rotation steps, each row followed by its count of steps:
The counts run from 0 to 782.
[ 14  16  -8  65 -15  10  37  25  -2   2 -30  -3 -34  37   7  27 -27 -27
 -12   2   5  14 -16  47  12  11 -13  -5  -5  -6 -17  19  -4  -7 -14  -1
 -27  18   7  17  16  20 -16 -25] -> 750
[ 18  17  25 -12   4   1 -24  41  -5  18  12 -26 -49 -18  -2 -15  27  23
   9 -17  51 -23  -4  25 -35 -15 -30   0   4 -20  23   3  16  -7  16  20
  -7 -29 -12  -8 -17  25   6  14] -> 49
[-12  18 -15  29   2  19   9   8   2  -3 -23 -21 -28   7  21  33 -18 -43
 -52   0 -25  13 -10  32  23  15 -16  15   3  10 -11  28  -7 -15 -26 -10
 -11  25  -1   4  34 -25  14 -38] -> 548
[-11 -14  24   7 -29 -16  20 -11   3 -15   3 -30 -11 -25  -7  19  -3 -37
  32  27   3  18 -29   1   2   6 -48 -29  -9  12 -36  40 -14 -19  19  -9
   7 -23   0 -13  -3  22  33 -39] -> 728
[  4   9   4  13   6 -16  43  14  12  21 -20 -13 -10   5   3  24 -15   4
  63  -9  32  17 -17  -2  22  -4 -16 -29  -5  12 -29   2   0 -21  30  15
   1 -24 -29  10   7  36 -26   8] -> 411
[ -1   9 -26  18 -21  -9   7  10  -3 -23  -9  -3 -23  21  37   5   4 -37
 -50 -30  10 -10   5  38  22  -7  14  -1  10 -10  10  17 -43 -12 -24   6
 -10  11   0   1  18 -28  18 -47] -> 345
[  0  16 -10  22  11  33  24   1   1  15 -32 -18 -26  19  32  45 -38 -41
 -21  16 -33  34  -6  23   8  -3 -24 -22  -6  28 -16  25  11 -17 -20   5
  -3  10 -29  16  29   5  -6 -19] -> 579
[-31  17  -6  49   5 -14  21   6  -6  12 -16   4  -1  47  43  12 -15 -42
  11  -1   2   5  17  26  17  -4 -18 -13   3 -19  -7   8 -25 -18  -2  11
  -8 -32 -38  17  19   5 -11 -20] -> 205
[ 18  -8   9 -28 -10  27 -22  28   9 -22  45 -20 -46 -36  17   2  25   5
 -41 -13  13  -8  11 -13  -3  -9 -26  33  26 -17  14  19  20 -17 -11  10
   1   3  16   4   4 -19  13 -26] -> 596
[ 19  -9  23 -22 -11  15 -16   3  -4 -26   9 -30 -57 -19  46   0  10   2
 -23 -20  45 -20  15  -7 -24 -28 -18 -39  24  -5  45   4   4 -16   4  24
  14 -22   2  19  12 -19  15 -12] -> 738
[  0  -5 -22 -29 -18  -7  33  -3   1  -7 -20 -35   4  17  22  24 -14 -14
 -14 -22  11   5 -25  18  47 -19  -4 -12   4   7 -24  16 -41 -45   0  -9
  -7  21   3 -15   5  -6  42 -54] -> 667
[ 18   0  33   4   0   1  38  15   7  28 -25 -39 -38  -2 -18  42 -24  20
  31   4  23  21 -47  -9  22 -10 -39  -2 -10  17 -22  11  20 -17  22   7
 -12   7  22   7   4  15   1 -13] -> 585
[ 12 -19  10 -41 -21 -10  46  13  -3 -52   2 -43 -29  -4  18  50  11  -6
  10  19  -9  -2  -2   2 -23 -44 -16 -12  20   1 -16  19   3 -18  17  25
   4  10   1 -17  20 -10  -5 -32] -> 588
[ 23   3  -7  -6 -19  18 -13   7   3 -43  11 -12 -56  -5  29  11   3 -12
 -41  -9   1 -13  27  -1 -25 -18  11   2  34 -16  37   4   4   6 -23  25
  10   6   7  14  28 -30 -15 -16] -> 22
[ -4  16  -5  17 -24  15  24 -23 -12  30 -41 -28 -15  38   0  24 -37  -2
   2  26  15  18 -21  14  21 -14 -22 -25 -37  16 -21   6   6 -21   1 -13
 -33  -6  -2  -4 -11  45  21 -31] -> 294
[ 11  -6 -22  15 -24  26 -15  -4   1 -13  27  -2 -31 -18  27 -12   7  -4
 -59 -14  25  -3  19  -3  34   4  10   2  16 -11  27   1 -24 -14 -28 -13
  -1  -6  21  31 -13 -21  23 -49] -> 313
[ 31 -20   3 -41 -33   6  25 -11   1 -34  12 -41 -31   8  17  28 -15  39
   0  -2  23   0   8 -37  10 -49   3  -5  17   9   1  -4   2 -24   2  17
  -2   7  27  -5   2  -3  10 -22] -> 101
[ 49   4   4  14 -24  18  -8  40  -7 -19   0  -2 -58   0  -6   2  12  11
 -22   6  37 -21  -3  30 -42  -9   4  -8  12 -28  24  12   5  13  -8  12
 -11  10  16  15   2  16 -21  -2] -> 223
[-33  26  -3  32  26  -5  25  18   7  33 -26   1  -7   5  -2  18  -7 -33
  29  10 -12  16  -8  33  14  14 -34   8 -20  13 -38  21   0 -21  26   6
 -12 -31 -48  -3  20  24  -6   5] -> 207
[  8   5  18 -22  10  -7  -2  35  -1   4  11 -12 -48 -19  16 -14  26  29
  27 -34  58 -31   7   9 -18 -21 -10  -4  16 -21  20  -5   8 -14  28  32
  -3 -40 -18  -4 -12  10  -9  19] -> 48
[-39  13  16  20 -15 -26  32 -19   2   5 -17 -28 -35  10 -19  11  -3 -21
  44  43 -11  -2  16 -20 -19 -32 -24   2 -22   1 -36   5  -6   5  22  14
 -26 -38 -18 -22  17  19   4   5] -> 529
[-18  -5  48 -11 -11 -43  38   0 -12   5 -25 -45 -30  34  11  31  -3   3
  33  -3  12 -13  -9  10 -16 -46 -43  -9   2 -10 -13  13   1 -16  28  21
  -1 -21   3 -36   5   0   6 -10] -> 213
[ 10   0 -27  25 -35   0  -9   9   1 -20  21   5 -26  28  36 -18   8 -20
 -49 -23  26  -9  22  18  21  -2  16  17   9 -30  17   1 -43 -14 -27  -5
 -28 -12   9  20 -11 -15  24 -43] -> 314
[-12   6  23  16  -9 -19  26   7  18  -6   1 -24 -44 -13 -16  22   2  -5
  44  33 -24   2  27 -35  -9 -15 -14  31  10 -13 -24   0  14  20  20  21
 -13 -41  -9  -6  14  -3 -33  11] -> 560
[-22  49 -37  15  21   1  -3  10   3  49 -34   1 -20  31   7   6   6  -9
 -20 -30  12  -3  14  36  26  -8  15  42 -23  -1 -14  -8 -31 -10  -1   6
 -43   0 -34  -8  11  13   8   8] -> 662
[-35  12 -17  16 -14  19 -35 -10  -8  23  16 -12 -23  23  38 -10  11 -32
 -60  -7  -6  -8  48   6  21 -17 -15  15 -10 -17  12   0 -22 -22 -26 -10
 -26 -41 -13   7  -8  -5  33 -21] -> 487
[ 15  -8  -3 -20 -39 -20  30  15   6 -17  18 -28 -34  18 -12  11  23  28
  12  12   7 -26  27   0 -29 -49  17  15  11 -21 -12  -6  -9   7   8  26
 -32  -4   9 -22  -2   8  -4  -8] -> 103
[ -8   9 -14  25  -2 -17  26  -7  12   7 -12  -7 -10   8  13   5 -25  -5
  10 -36  22  18  -7 -22  93  12   5  13   8   7 -20  -9 -34 -24   3  -5
  -5  -8  24  17   6 -18  21 -33] -> 149
[ 12  23 -18 -10  -9  52 -40   2  -6  20   7 -17 -40 -16   7  -7  10   2
 -54  -5  31  -4   2  21   0  -9 -26  -8 -23  -1  24  11  18 -18 -20 -12
 -29  -8  -4   6 -12  26  37 -16] -> 657
[  1  10 -12   3  -2  41 -36  -2  -6 -23   9  -9 -51 -36  29  -4  11 -28
 -25  20  -7  -4  42 -13 -27  -3  -1 -17   1   1  40   8  14   9 -17  15
   6 -33 -25  17  28 -10  -4  -1] -> 367
[  2   6  13  41 -18   6 -14  19  -6 -10  18  -1 -53  10  16 -14   8   0
  -3  14  29 -20  38   8 -38 -14 -12 -10   9 -37  33   3  11  12 -13  21
 -18 -40  -9  35   5  14 -20   6] -> 568
[  2 -21  35 -24  -2 -10  41  -6   2 -13 -22 -58 -32   2  18  43 -16  -8
   2 -14  -8  -1 -13 -18  33 -27 -38   3  13  13 -18  10  -4 -22  14  13
   5  13  21 -18  11 -21  23 -36] -> 384
[ 11   4 -12 -34 -12 -13  40   2  14 -50   0 -20 -43 -39  10  29   7  -5
  40  -1   3   1  18 -34  11 -21  21   8  21   4  -8  12 -14  -2  17  31
  22  -6 -10 -10  31 -28 -17   1] -> 187
